In the rows, zero is written as 128.
Where one turn sends some rows of the set: a few examples, then the rows asked
pulo: [145 119  90 102 134 103 132 139 128 117  86 116 131 138 119 125 115 109
 145 134 152 114 128]
Mar: [161 107 136 147 150 129 119 131 173 143 127 106 130 112 121 136 105 116
  97 131 125 131 140]
mamav: [174 114 115 136 133 154 109 131 152 131 122 128 115 149 129  87 110  89
 133 123 131 138 160]
Murev: [182 124 101 107 144 139  94 125 135 126  94 128 135 153 149 107  80  89
 131 118 118 145 140]
gaz: [171 125  99 117 147 141  92 141 128 126 110 112 143 163 139 115  79  93
 133 124 116 118 138]
bodi: [168 114 103 115 140 131  89 127 166 130 147 124 114 142 136 118 120 132
 112 111 112 129 137]
garik: [156 107 140 134 148 122 113 116 175 158 134 109 117 122 136 115 111 128
 107 132 134 136 154]
nud: [162 116 118 103 156 106  88 108 151 147 106 112 148 126 140 135  90 125
  96 127 114 144 131]
godi: [181 116 111 124 139 116 103  97 123 130 115 102 133 135 135  96 102 101
  97 125 125 143 147]
tebap: [168 117 115 128 140 121  98 119 116 125 123  89 138 146 126 111  96  92
 101 131 117 121 150]
doka: [111 138  85 109 160 117 115 123 149 136 114 130 139 132 132 114 135 117
 137 117 148 137 135]
fikem: [169 117 104 146 142 156 110 147 148 134 131 115 130 154 123  98 102 101
 135 127 132 114 148]
legog: [146 111 106 114 139 122 142 145 142 122  96 125 119 118 139 151 135 114
 150 136 131 126 121]
Dif: [156 110 142 143 152 130 105 115 169 160 125 109 126 114 121 116 117 120
 108 137 136 136 153]
zodab: [115 145  94 113 161 121 126 129 154 137 102 137 136 122 128 121 121 116
 134 117 157 145 129]
Keva: [135 107 111 119 141 119 139 135 142 127  97 107 115 109 135 146 142 109
 142 142 128 125 130]
suroz: [170 123 141 135 157 132 111 111 138 157  88 108 136 123 140 110  81  96
 121 140 142 145 150]
fek: [128 108 102 106 145 107 127 128 140 127  86  96 121 113 136 146 132 107
 138 142 123 122 130]
gunu: [158 115 131 117 152 146 104 142 187 153 113 135 119 140 149 127  89 116
 142 125 127 137 146]
fekes: [171 119 112 126 132 123 102 110 117 133 125 106 131 138 118  94 107 101
  93 126 127 143 151]
ser: [168 108 100 107 135 130  96 130 172 126 139 129 117 151 144 112 110 122
 117 109 110 135 143]
vesed: [162 120 144 136 153 133 106 128 130 141  95  96 140 127 129 130  78  81
 114 141 125 131 151]
Bis: [153 113  98 113 131 114 144 145 135 114 107 128 121 128 129 139 137 120
 142 130 141 121 122]
kopu: [164 115 120 136 157 148 114 153 186 144 114 129 135 128 133 140  87 117
 128 126 123 127 129]
lim: [169 124 122 139 139 164 105 141 148 140 124 130 111 144 124  96 108  97
 139 126 136 134 155]
futed: [118 140 107 105 160 121 100 120 127 121 107 128 134 136 144 126 140  94
 151 120 136 135 143]
Mer: [131 150 114 108 154 110 121 121 136 116 101 137 124 111 131 140 124 105
 119 111 151 152 129]
Vozi: [126 141 119 111 153 114 105 113 119 112 111 126 125 125 137 130 146  91
 136 117 139 140 144]
popu: [134 116  93 108 136 100 129 130 129 122  85  98 127 129 115 120 121 105
 137 140 148 113 137]
gebuf: [175 131  98  99 142 141  88 135 129 128 105 133 131 156 144 117  80 101
 126 115 115 142 134]
Dapi: [162 114 130 118 154 114 101 125 152 135 106 103 143 120 138 152  81 109
  95 128 108 135 131]
vab: [164 117 127 105 159 107  99 108 158 152 105 110 137 127 155 136  81 127
 105 126 121 142 133]
pebe: [111 137  99 115 161 125 109 123 139 134 113 126 136 136 135 111 143 101
 151 123 146 133 146]
tirep: [159 121 128 117 162 147  91 140 182 154 104 135 127 132 145 138  91 119
 142 126 123 135 135]
Vamu: [170 112  91 128 145 137 105 144 171 128 142 121 133 147 131 121 104 128
 115 114 115 117 127]
debos: [130 149 127 114 154 118 115 120 125 115  99 133 121 114 133 138 132  90
 133 117 148 148 140]
mafu: [164 126 137 128 154 139 103 123 134 157  83 117 144 129 129 114  78  90
 123 141 138 149 149]
movu: [123 147 105 118 154 115 131 123 147 128 106 135 126 110 121 125 126 114
 119 115 160 151 131]
vep: [127 114 102 108 144 108 127 130 136 131  75  94 124 120 125 132 120  99
 144 146 138 118 136]
pibo: [151 118  98 115 130 115 144 147 130 117  96 126 125 134 119 126 125 111
 149 134 155 117 128]

tirep -> bodi
popu -> vep
ser -> mamav
Now these:
Mar -> kopu
debos -> Mer

Where one turn sends some rows of the set: a few examples, then the rows asked
Neb: [105 129 121 144 153 146 116 128 127 118  90 123 159 120 110]
Tegak: [172 119 146 125 116 123 126 107 122 134 129 140 132 114 117]
vapa: [142 140 129 131 162 122 116 100 103  96 111 144 158 125 135]
zana: [154 143 136 150 120 130 116 132 126  97 136 106 132 133  97]
nage: [143 103 137 125 151 122 120 117 151 122 108 103 140 117 127]
divil: [151 108 132 132 143 122 124 119 151 116 100 104 146 114 129]
pinub: [130 129 156 140 154 123  98 104 140 124 112 147 150 142 141]
Fevet: [121 137 158 130 147 119 107 128 123 137  94 128 176 151 102]
rora: [125 145 145 162 119 129  95 143 122 117 126 124 136 140  95]
kaz: [155 124 155 138 126 129 121 120 128 119 105 116 181 154  92]
bapap: [168 123 143 129 122 119 140 107 123 137 122 140 130 116 117]
Git: [128 140 131 143 126 145 123 126 100 143 115 159 144 113  97]
gotok: [140 142 151 130 135 155 123 135 142 106  99 116 145 102 120]
nobev: [133 145 131 143 119 147 120 120  98 131 111 159 151 117  99]
Nolib: [127 142 139 155 163  95  94 119 116 127 112 135 133 130 107]
gilif: [136  99 116 141 144 115 124 107 106 141 116 147 145 125 100]
tuki: [124 125 131 115 136 125 103 137  94 126 109 131 145 100 127]
Kego: [120 126 133 119 132 122 104 142 103 128 100 141 145  99 122]
dolu: [139 156 128 131 131 112 112 128 115 123 146 123 118 129 101]
lupo: [121 148 127 109 151 136 124 114 136 111 139 133 134 133 124]
favil: [150 131 144 127 158 106 129 105 102 133 104 126 173 145 100]
gid: [139 140 151 107 125 138 106 143 137 125 123 115 168 138  90]
fubus: [148 102 149 156 133 132 100 113 109 103 116 148 164 139 120]
pap: [153 124 156 111 167 115 110 123 134 119 106 119 169 129  92]
res: [140 142 137 177 130 114 115 113 114 124 120 119 140 152 108]
sotof: [140 121 121 124 131 147 125 122 104  89 142 134 148 130 104]
rem: [148 121 140 117 156 124 106 110 136  98 129 163 142 121 103]
Genir: [127 110 147 133 122 147 107 126 142 118 145 138 140 149 111]
gop: [152 122 137 153 133 144 138  99 155 128 110 133 146 134 101]
neza: [134 149 140  97 157 116 112 128 112 140 123 125 160 131 100]
Tuva: [137 148 138 124 118 130 123 124 104 140 121 121 172 155 100]
Sege: [140 106 114 143 135 114 122 109 110 152 116 147 145 125 108]
gifa: [112 124 123 145 148 148 107 139 129 122  92 123 160 111 109]
rizut: [158 140 129 143 163  94 115 110 120 107 122 116 129 124 108]
Verup: [121 130 135 147 128 145 117 116 109 116 126 119 156 152 143]
misar: [141 143 137 129 153 110  95 139 129  99 127 121 126 111  95]
tefa: [160 121 131 154 137 146 142 103 150 130 114 123 146 128 107]
Rase: [169 134 137 104 137 125 126 121 115 122 133 114 166 134  90]
tima: [140 150 151 127 125 155 116 129 143 112 103 117 146 109 128]
Zosed: [142 129 146 173 151 112  99 124 127 101 101 117 147 135 103]

dolu -> res
pap -> gid
Now these:
Kego -> Git
Verup -> vapa
gilif -> Tegak

Where one turn sends some rows of the set: a few examples, then the rows asked
Lat: [134 122  86 148  99 124 104 145 125 126 151 121 126]
gufi: [141 118  94 130 112 120 135 137 158 143 120 121 128]
binez: [132 136 125 137  99 134  98 138 164 139 117 140 115]
Tebez: [104 139 118 131 102 110 107 147 111 146 142 129  88]
Fosel: [126 134 121 105 155 104 112 138 138 148 120 156 101]
Pumab: [136 123  96 133 129 129 126 120 130 116 136 143  81]
finap: [137 121 102 108 117 118 121 167 157 118 125 136 120]
zapor: [108 137 140 110 107 123 116 144 119 126 123 134 127]
Kot: [117 127 118 147 111  96 107 138 102 143 151 136 100]
volap: [152 116  91 127 102 115  95 113 139 149 119 148  94]
tifek: [159 119 120 140 136 118 109 126 143 119 140 135  94]
lifem: [141 107 114 132 136  99 123 124 137 134 124 166  98]
Datuv: [126  94 108 127 128  95 116 128 144 152 136 123 127]
Mis: [124 135 107 144 135 111  95 114 105 157 144 141 108]
Suv: [154  97 108 143 109 112 111 135 117 129 139 121 106]
vaniv: [107 158 107 104 130 119 103 138 144 146 122 157 119]
zipus: [120 148  98 117 107 131  91 153 125 142 140 112 128]
kebu: [144 137 114 124  96 100 102 159 136 154 122 128 136]
Vamug: [118 116 105 120 133 133 112 109 124 120 134 152  87]
beseb: [144 138  88 121 100 139 115 158 142 125 139 148  97]
Nuteb: [134 162  99 127 125 132 101 154 118 122 134 154 100]
Pobo: [124 132 116 116 116 101  89 156 132 158 128 135 145]
sus: [118 117 127 127 139  92  99 117 119 149 122 130 127]
Muda: [119 137 119 118 131 110  80 139 104 131 143 158  98]
Fefi: [144 129  94 102 134 134 108 139 159 131 114 142 126]
digu: [129 117 106  99 110 104 113 118  94 136 126 142 105]
lod: [157 115 103 112 127 123 107 122 148 129 112 151 135]
Nozu: [101 136  88 112 115 111 107 156 120 155 129 142 133]

Fosel -> Nuteb
gufi -> lifem
Now these:
digu -> zapor
finap -> tifek
beseb -> Suv
Fefi -> Pumab
Tebez -> kebu

